These views show one set of named points, seen from different sides, and a view may be mirrored.
A view may leave some points out. In some views, one point has been moved. Which views, in the order they come, and which point in each? Write - if no view has one.

-- scene 1 --
A:
  vaf [-2.96  0.94 -0.03 -1.96 -2.21  7.90 -2.05 -4.10]
  dofom [-1.54  2.37  0.53  1.22 -5.67  5.07  0.40 -2.07]
  kag [-2.97  0.85  0.47 -2.75 -3.47  6.02 -1.37 -4.12]
  lis [-3.11  1.31  0.83 -0.82 -3.57  7.88 -1.51 -4.23]
  kem [-2.53  0.97  0.09 -1.89 -2.86  6.97 -1.74 -4.19]
  vuvu [-3.55  2.22 -0.61 -1.76 -3.22  6.07 -0.06  0.36]
B:
  kena [ 3.45 -4.56 -1.14 -5.24 -3.05 -2.09  0.32 -1.23]
  kag [ 3.40 -3.99 -0.78 -4.61 -3.58 -1.50 -0.17  0.30]
  vuvu [ 2.88 -4.40 -0.66 -0.31 -2.60 -1.32  1.95 -1.18]
  lis [ 2.20 -4.70 -1.09 -5.40 -3.26 -2.51  0.47 -1.44]
  dofom [ 5.99 -6.26 -1.40 -2.64 -2.99 -3.21  1.02 -3.27]
  vaf [ 1.77 -3.66 -0.84 -5.52 -2.65 -1.08  0.76 -0.61]
C:
  vaf [-2.77  4.08  6.90 -4.83  6.49  2.59  5.37 -0.65]
  lis [-3.71  4.11  6.11 -4.99  5.63  2.61  5.40 -1.21]
  kem [-3.23  3.85  7.44 -5.75  5.87  2.11  4.66 -0.65]
  kena [-3.01  4.69  6.80 -5.70  5.77  2.90  4.96 -1.04]
D:
  dofom [ 4.59 -2.25  2.11 -2.10  3.25  1.12  2.75  0.64]
  lis [ 1.34 -3.58  0.34 -1.48  3.01 -1.28  1.07 -1.26]
  kem [ 1.73 -3.77  0.88 -0.47  3.53 -2.08  1.94 -2.12]
  kena [ 2.02 -3.14  0.73 -1.01  3.12 -1.23  1.90 -1.65]
  kag [ 1.34 -3.85  1.65 -0.51  2.86 -1.76  2.96 -2.38]
  vaf [ 1.16 -4.37  0.65 -0.55  3.73 -2.57  1.12 -2.12]
  vuvu [ 2.96 -6.03  4.20 -1.74  4.16 -0.93  2.37  0.31]
E:
  dofom [ 3.18 -4.35 -0.25 -8.42  4.53  2.83  3.95  3.60]
  kag [ 4.20 -1.17 -2.74 -6.59  3.27  3.34  3.03  4.57]
  lis [ 4.08 -0.42 -2.65 -8.97  2.45  3.49  2.49  5.38]
  kem [ 4.38 -0.56 -2.42 -7.24  2.86  4.03  2.20  5.06]
  kena [ 4.38 -1.27 -2.17 -8.16  2.32  3.69  2.35  4.98]
  vaf [ 4.10  0.43 -2.98 -7.54  3.38  4.26  1.92  5.42]
F:
  dofom [-0.23  1.61 -4.86 -3.64  0.05  2.35 -2.96  0.49]
  kena [-1.73 -0.37 -1.83 -3.23 -1.06  3.18 -1.07 -0.24]
  vaf [-2.18 -1.57 -0.46 -2.35 -0.70  2.83 -0.02 -0.21]
  vuvu [-0.54 -1.53 -4.64 -1.49  1.45  1.31 -0.10  1.56]
  lis [-2.50  0.00 -1.53 -2.72 -0.41  3.40 -0.52 -0.46]
  kem [-1.73 -1.47 -1.22 -2.99 -1.21  2.93 -0.46 -0.05]
Views that do not fit: C, E
  C moved: vaf
  E moved: dofom
